In the data rows, 500 means zero.
In each game, the first row plays the second. By how much does the first row win? 10 means about a draw, 20 a big win and 0 a big loss. Wins can go round in a circle. Each row has two weighted sums of its numbers, A and B, taken from their middle values. A row wins by its A times the other's B, less its B times the other's A.
{566, 536, 615, 497, 545, 584, 554, 510, 546, 600, 519, 544, 579, 542, 548}
{305, 491, 344, 485, 553, 586, 559, 624, 537, 598, 505, 436, 585, 533, 545}: 12
{241, 152, 343, 508, 548, 577, 563, 625, 468, 605, 501, 123, 580, 207, 537}
{492, 549, 334, 502, 534, 587, 564, 625, 535, 596, 502, 545, 582, 539, 531}: 11
{564, 548, 570, 499, 537, 586, 575, 492, 540, 578, 497, 549, 584, 520, 537}
{567, 552, 601, 499, 538, 582, 557, 402, 543, 491, 496, 555, 578, 523, 548}: 10
{563, 558, 599, 505, 478, 328, 434, 360, 531, 326, 503, 550, 343, 528, 495}
{569, 558, 602, 506, 467, 325, 419, 364, 534, 331, 500, 553, 337, 534, 479}: 9
{571, 553, 607, 498, 468, 326, 416, 360, 521, 326, 497, 567, 337, 533, 494}
{235, 370, 339, 506, 543, 588, 568, 622, 547, 597, 494, 324, 577, 426, 536}: 13
{558, 548, 605, 513, 428, 288, 375, 361, 473, 332, 512, 559, 307, 533, 454}
{566, 549, 596, 507, 548, 422, 562, 365, 543, 355, 508, 549, 442, 532, 535}: 15
{240, 151, 332, 499, 544, 589, 557, 614, 446, 607, 506, 123, 590, 191, 540}
{563, 548, 606, 508, 552, 580, 555, 581, 559, 605, 503, 546, 581, 538, 534}: 14
{409, 544, 332, 497, 540, 580, 561, 625, 539, 600, 509, 553, 579, 530, 540}
{340, 534, 341, 496, 557, 578, 559, 621, 549, 600, 504, 494, 585, 526, 532}: 6
{577, 541, 368, 495, 549, 589, 555, 499, 544, 595, 503, 554, 578, 537, 543}
{569, 544, 607, 490, 550, 589, 552, 418, 545, 506, 498, 552, 586, 536, 544}: 7
{564, 536, 607, 497, 550, 374, 502, 359, 544, 334, 501, 544, 398, 536, 543}
{238, 104, 339, 498, 545, 589, 563, 620, 364, 599, 501, 133, 582, 112, 532}: 14
{568, 549, 602, 500, 280, 288, 233, 359, 332, 324, 508, 550, 278, 529, 304}
{569, 554, 608, 491, 552, 383, 515, 366, 545, 328, 508, 543, 398, 526, 529}: 13
{571, 547, 609, 504, 397, 285, 364, 357, 458, 332, 491, 543, 290, 530, 421}
{347, 555, 337, 504, 552, 585, 567, 624, 543, 601, 515, 508, 585, 536, 535}: 7
{497, 545, 340, 502, 541, 584, 568, 620, 543, 593, 505, 560, 581, 540, 528}
{567, 541, 423, 498, 554, 590, 558, 622, 537, 602, 503, 553, 582, 540, 547}: 8
{241, 283, 341, 494, 549, 591, 556, 623, 532, 596, 508, 243, 582, 328, 549}
{565, 544, 603, 485, 449, 298, 398, 362, 500, 323, 503, 551, 327, 535, 482}: 8
{573, 549, 347, 497, 543, 590, 555, 630, 543, 605, 506, 543, 589, 537, 534}
{567, 545, 490, 506, 542, 580, 572, 613, 540, 607, 504, 557, 581, 533, 536}: 13
{567, 546, 608, 504, 549, 582, 550, 489, 542, 574, 500, 551, 585, 530, 539}
{424, 549, 345, 503, 536, 593, 561, 621, 538, 603, 499, 554, 587, 539, 536}: 6
{394, 545, 342, 503, 549, 582, 559, 619, 540, 600, 496, 551, 573, 526, 531}
{464, 540, 334, 498, 537, 579, 564, 617, 543, 601, 505, 538, 587, 539, 541}: 5
{238, 103, 341, 487, 554, 591, 556, 626, 253, 601, 502, 128, 512, 99, 546}
{568, 549, 442, 502, 541, 583, 558, 528, 540, 611, 499, 544, 576, 540, 552}: 9
{565, 549, 604, 509, 468, 327, 426, 364, 528, 335, 507, 545, 342, 549, 488}
{574, 548, 604, 505, 536, 581, 559, 462, 537, 548, 510, 550, 577, 538, 548}: 10
{568, 539, 377, 506, 542, 589, 561, 619, 540, 604, 506, 545, 585, 544, 534}
{276, 457, 342, 494, 548, 583, 558, 626, 528, 601, 502, 408, 575, 516, 544}: 9
{570, 551, 584, 499, 552, 529, 557, 364, 548, 448, 494, 541, 561, 539, 539}
{244, 122, 339, 506, 536, 579, 547, 622, 343, 599, 504, 133, 585, 103, 539}: 16
{569, 534, 427, 497, 543, 588, 560, 430, 551, 516, 508, 557, 586, 543, 536}
{571, 558, 609, 500, 510, 350, 467, 362, 557, 328, 504, 552, 366, 542, 526}: 4
{559, 540, 339, 495, 544, 585, 560, 624, 535, 604, 507, 559, 582, 535, 544}
{572, 511, 606, 499, 188, 281, 153, 361, 255, 330, 433, 560, 266, 526, 224}: 11
{565, 558, 611, 499, 536, 589, 555, 459, 545, 537, 509, 549, 571, 544, 535}
{565, 542, 396, 499, 546, 580, 560, 483, 538, 568, 500, 557, 579, 528, 536}: 11
{561, 554, 484, 501, 538, 595, 552, 622, 542, 605, 510, 547, 579, 541, 528}
{238, 144, 339, 501, 541, 584, 557, 621, 451, 601, 509, 125, 583, 184, 534}: 8
{349, 551, 339, 499, 539, 593, 560, 622, 544, 602, 510, 510, 582, 535, 543}
{237, 308, 339, 500, 547, 575, 565, 621, 545, 605, 497, 271, 583, 372, 547}: 7
{404, 553, 343, 503, 548, 586, 559, 617, 541, 600, 497, 555, 585, 536, 536}
{570, 553, 462, 501, 542, 578, 564, 624, 542, 600, 505, 550, 574, 537, 540}: 11
{563, 548, 514, 494, 545, 568, 565, 396, 533, 480, 507, 546, 580, 531, 552}
{566, 543, 607, 510, 531, 587, 556, 485, 545, 565, 500, 546, 582, 533, 536}: 6
{569, 548, 608, 498, 540, 584, 555, 537, 533, 603, 504, 551, 584, 536, 536}
{561, 556, 609, 496, 545, 586, 559, 625, 545, 600, 511, 558, 583, 541, 530}: 9
{228, 334, 341, 492, 543, 584, 562, 625, 547, 606, 501, 291, 589, 389, 540}
{567, 545, 604, 490, 430, 299, 403, 365, 507, 325, 505, 551, 314, 539, 463}: 11
{566, 546, 610, 495, 232, 288, 185, 361, 290, 335, 484, 549, 272, 542, 263}
{558, 535, 491, 506, 544, 581, 556, 620, 548, 606, 510, 545, 569, 535, 537}: 9
{570, 549, 611, 494, 545, 529, 561, 363, 551, 442, 511, 546, 556, 543, 537}
{238, 121, 338, 427, 545, 550, 558, 626, 173, 598, 507, 128, 458, 109, 531}: 18
{565, 555, 604, 512, 541, 430, 562, 364, 540, 365, 502, 547, 452, 545, 541}
{566, 554, 610, 494, 540, 504, 564, 364, 535, 432, 514, 551, 535, 537, 540}: 12
{535, 548, 338, 483, 545, 586, 557, 569, 546, 600, 506, 539, 582, 529, 531}
{575, 545, 588, 504, 542, 589, 559, 570, 537, 598, 509, 546, 592, 527, 547}: 15
{568, 533, 452, 498, 544, 585, 558, 602, 543, 598, 508, 546, 580, 526, 533}
{571, 550, 607, 499, 539, 477, 564, 365, 551, 398, 504, 547, 501, 541, 544}: 9
{573, 550, 605, 499, 251, 287, 212, 366, 318, 329, 502, 547, 267, 541, 275}
{563, 544, 607, 503, 551, 492, 556, 365, 538, 418, 506, 541, 502, 543, 536}: 15
{551, 463, 605, 506, 158, 291, 132, 358, 216, 329, 386, 546, 269, 532, 181}
{234, 221, 339, 496, 532, 579, 556, 624, 538, 604, 496, 192, 582, 274, 535}: 9
{245, 120, 344, 496, 557, 580, 558, 619, 265, 600, 501, 141, 517, 101, 552}
{574, 548, 608, 502, 549, 401, 546, 360, 534, 338, 507, 549, 419, 541, 536}: 3
{565, 550, 420, 503, 534, 586, 569, 619, 545, 602, 508, 551, 583, 539, 545}
{570, 548, 600, 497, 543, 493, 558, 358, 543, 411, 513, 552, 517, 530, 536}: 9
{565, 552, 541, 494, 556, 566, 551, 393, 534, 481, 501, 551, 581, 541, 546}
{467, 546, 338, 496, 536, 585, 570, 625, 537, 602, 518, 550, 588, 535, 538}: 18
{566, 552, 563, 512, 537, 581, 560, 609, 542, 600, 501, 554, 580, 532, 538}
{572, 535, 511, 505, 545, 575, 558, 412, 542, 491, 510, 539, 583, 538, 534}: 13
{573, 545, 335, 503, 545, 591, 566, 621, 537, 607, 507, 554, 589, 529, 542}
{563, 539, 373, 496, 538, 587, 567, 620, 524, 600, 509, 552, 587, 535, 534}: 10
{567, 553, 608, 503, 478, 327, 429, 357, 535, 333, 506, 559, 344, 530, 497}
{424, 537, 338, 501, 550, 589, 576, 620, 548, 600, 507, 547, 584, 533, 545}: 7
{574, 543, 610, 498, 509, 349, 473, 360, 545, 333, 504, 544, 374, 532, 523}
{564, 546, 605, 498, 549, 586, 563, 526, 536, 602, 517, 558, 584, 528, 542}: 4
{568, 545, 602, 501, 537, 469, 555, 365, 546, 391, 515, 548, 487, 538, 534}
{232, 263, 337, 501, 536, 589, 554, 621, 546, 602, 505, 232, 586, 322, 531}: 14
{567, 547, 605, 496, 558, 432, 560, 365, 545, 351, 500, 536, 444, 530, 539}
{570, 546, 610, 500, 382, 286, 340, 367, 436, 337, 511, 545, 274, 530, 413}: 4
{563, 549, 606, 500, 544, 589, 560, 474, 544, 557, 503, 546, 579, 534, 534}
{562, 546, 607, 495, 291, 283, 246, 363, 345, 335, 505, 552, 273, 525, 322}: 9
{567, 555, 361, 505, 542, 588, 562, 621, 535, 594, 504, 552, 582, 535, 535}
{345, 541, 337, 504, 559, 590, 556, 621, 533, 606, 502, 513, 585, 539, 538}: 11
{569, 553, 599, 501, 369, 290, 324, 359, 421, 332, 511, 550, 274, 530, 395}
{560, 546, 607, 506, 542, 584, 560, 439, 556, 517, 500, 557, 586, 545, 545}: 12
{561, 548, 478, 497, 547, 592, 557, 626, 540, 611, 503, 545, 575, 534, 544}
{231, 258, 341, 504, 547, 589, 560, 624, 544, 602, 499, 216, 583, 305, 538}: 9
{567, 541, 610, 503, 542, 448, 557, 361, 541, 376, 503, 555, 465, 537, 537}
{342, 550, 341, 502, 550, 575, 559, 620, 553, 600, 511, 499, 585, 548, 538}: 15
{568, 548, 538, 500, 549, 575, 564, 617, 545, 596, 513, 552, 581, 532, 537}
{573, 553, 610, 493, 542, 546, 564, 377, 526, 465, 504, 554, 574, 529, 534}: 10
{566, 557, 558, 504, 540, 581, 559, 617, 537, 601, 518, 552, 581, 547, 545}
{567, 557, 605, 508, 551, 388, 530, 361, 543, 335, 508, 547, 408, 537, 539}: 15
{563, 544, 607, 506, 549, 584, 550, 516, 540, 598, 512, 554, 580, 534, 539}
{239, 243, 342, 504, 542, 585, 560, 626, 545, 598, 514, 199, 585, 287, 548}: 5
{574, 549, 612, 498, 315, 287, 285, 360, 381, 329, 505, 548, 269, 528, 344}
{570, 553, 605, 511, 557, 590, 556, 506, 536, 581, 513, 544, 583, 536, 540}: 12
{572, 547, 610, 493, 543, 388, 515, 362, 550, 326, 503, 543, 416, 541, 536}
{561, 553, 604, 493, 548, 587, 555, 522, 538, 598, 510, 545, 584, 537, 544}: 6
{566, 541, 607, 499, 223, 291, 190, 363, 281, 334, 459, 567, 274, 546, 255}
{566, 539, 589, 496, 551, 583, 558, 621, 535, 601, 516, 543, 579, 530, 535}: 7
{572, 544, 604, 496, 547, 584, 561, 601, 538, 602, 503, 551, 567, 539, 530}
{567, 547, 606, 495, 546, 429, 567, 360, 538, 349, 519, 542, 437, 542, 535}: 15
{573, 545, 429, 496, 549, 582, 554, 626, 554, 596, 504, 554, 586, 547, 537}
{357, 552, 335, 492, 551, 591, 560, 627, 535, 608, 507, 509, 579, 533, 538}: 10
{562, 549, 597, 503, 263, 288, 209, 359, 333, 329, 501, 553, 268, 531, 287}
{561, 543, 605, 495, 540, 439, 554, 363, 532, 376, 503, 541, 471, 533, 541}: 15
{567, 545, 545, 499, 548, 532, 561, 377, 548, 460, 509, 552, 562, 541, 550}
{407, 555, 341, 504, 539, 588, 545, 622, 548, 603, 502, 546, 578, 540, 545}: 15
{565, 545, 336, 499, 550, 583, 555, 622, 545, 601, 500, 544, 572, 541, 546}
{239, 216, 343, 510, 543, 582, 551, 623, 537, 599, 500, 184, 583, 267, 529}: 15
{561, 540, 608, 495, 379, 289, 331, 368, 432, 331, 500, 562, 266, 543, 394}
{571, 524, 603, 505, 216, 281, 181, 363, 266, 329, 466, 543, 271, 529, 256}: 12
{573, 557, 606, 507, 559, 516, 550, 365, 544, 434, 507, 551, 538, 546, 531}
{559, 531, 602, 497, 219, 284, 184, 358, 273, 326, 458, 543, 268, 535, 250}: 6
{243, 117, 332, 504, 544, 582, 567, 621, 393, 604, 508, 132, 585, 128, 544}
{457, 546, 340, 505, 540, 583, 557, 624, 544, 601, 505, 553, 581, 538, 547}: 8
{237, 403, 342, 494, 543, 590, 557, 628, 538, 604, 504, 357, 589, 456, 540}
{567, 551, 591, 500, 554, 578, 562, 511, 543, 596, 497, 548, 580, 538, 538}: 12
{247, 378, 337, 507, 555, 586, 567, 624, 533, 608, 517, 324, 586, 416, 536}
{568, 521, 602, 491, 206, 285, 181, 359, 282, 328, 458, 547, 263, 540, 244}: 10
{566, 545, 607, 500, 468, 325, 424, 357, 530, 333, 506, 544, 341, 540, 504}
{571, 550, 598, 498, 549, 397, 526, 356, 538, 338, 516, 544, 419, 532, 541}: 14
{572, 555, 598, 502, 494, 345, 447, 360, 547, 325, 499, 550, 365, 526, 522}
{562, 533, 604, 494, 235, 287, 187, 357, 285, 324, 473, 546, 275, 541, 264}: 8
{568, 549, 604, 500, 546, 585, 565, 490, 540, 578, 502, 544, 578, 545, 540}
{565, 550, 549, 507, 541, 586, 562, 445, 546, 529, 505, 556, 579, 535, 536}: 10
{372, 552, 347, 515, 552, 574, 561, 627, 538, 606, 500, 537, 579, 545, 551}
{568, 542, 605, 505, 558, 580, 567, 538, 525, 606, 507, 556, 584, 540, 537}: 13
{241, 315, 348, 499, 548, 574, 573, 622, 554, 593, 516, 281, 579, 375, 534}
{573, 546, 605, 496, 315, 285, 261, 359, 373, 331, 514, 562, 277, 535, 332}: 17
{569, 540, 608, 511, 559, 584, 563, 438, 546, 524, 507, 547, 583, 542, 542}
{233, 400, 336, 494, 544, 584, 550, 621, 530, 599, 502, 351, 579, 467, 527}: 16
{545, 547, 341, 497, 542, 582, 550, 621, 550, 602, 511, 543, 578, 547, 536}
{566, 541, 609, 493, 544, 586, 558, 430, 543, 519, 504, 550, 581, 527, 545}: 9
{568, 543, 513, 507, 557, 590, 574, 622, 550, 602, 513, 550, 586, 539, 543}
{565, 541, 608, 512, 246, 281, 214, 353, 298, 334, 485, 555, 266, 548, 276}: 12
{566, 534, 600, 496, 375, 284, 330, 367, 437, 327, 511, 557, 269, 537, 408}
{239, 359, 335, 501, 549, 580, 573, 627, 535, 606, 507, 314, 579, 402, 543}: 9
{560, 544, 606, 495, 513, 350, 465, 363, 539, 329, 507, 560, 360, 537, 546}
{569, 544, 605, 498, 451, 310, 404, 363, 502, 324, 505, 556, 320, 537, 480}: 7
{566, 549, 468, 501, 553, 585, 566, 506, 542, 596, 498, 544, 578, 541, 524}
{242, 384, 336, 502, 539, 585, 561, 624, 534, 598, 510, 338, 581, 427, 530}: 9
{297, 477, 340, 503, 538, 587, 563, 621, 543, 603, 503, 431, 583, 525, 532}
{391, 547, 342, 506, 552, 585, 557, 618, 540, 600, 495, 552, 586, 532, 546}: 17
{577, 548, 605, 505, 547, 403, 538, 363, 549, 326, 509, 557, 416, 530, 536}
{308, 498, 340, 504, 546, 587, 560, 624, 531, 595, 506, 445, 585, 538, 531}: 17
{234, 211, 342, 491, 544, 593, 560, 622, 524, 603, 514, 171, 581, 262, 534}
{565, 539, 605, 511, 374, 286, 324, 365, 429, 329, 492, 550, 280, 534, 412}: 10
{543, 547, 334, 513, 545, 587, 571, 626, 539, 603, 504, 547, 577, 533, 532}
{449, 544, 340, 502, 549, 584, 555, 623, 537, 604, 499, 542, 587, 540, 541}: 10
{564, 484, 608, 502, 169, 283, 123, 365, 226, 331, 415, 548, 272, 542, 204}
{571, 548, 603, 501, 309, 288, 263, 365, 382, 333, 518, 552, 270, 544, 353}: 5
{565, 545, 605, 490, 397, 284, 357, 361, 455, 332, 509, 557, 294, 523, 436}
{564, 538, 607, 499, 449, 307, 410, 355, 512, 327, 502, 554, 323, 540, 486}: 14
{570, 540, 438, 503, 552, 585, 559, 483, 552, 564, 492, 553, 583, 546, 543}
{316, 494, 342, 508, 543, 581, 556, 619, 553, 601, 512, 451, 589, 543, 540}: 11
{569, 519, 602, 511, 211, 280, 163, 364, 273, 330, 444, 540, 269, 530, 235}
{562, 537, 607, 495, 555, 587, 563, 513, 535, 605, 509, 556, 587, 540, 538}: 5
{240, 295, 343, 497, 547, 583, 565, 629, 540, 606, 505, 264, 581, 340, 540}
{563, 535, 610, 506, 339, 289, 289, 358, 403, 330, 493, 552, 277, 536, 369}: 14
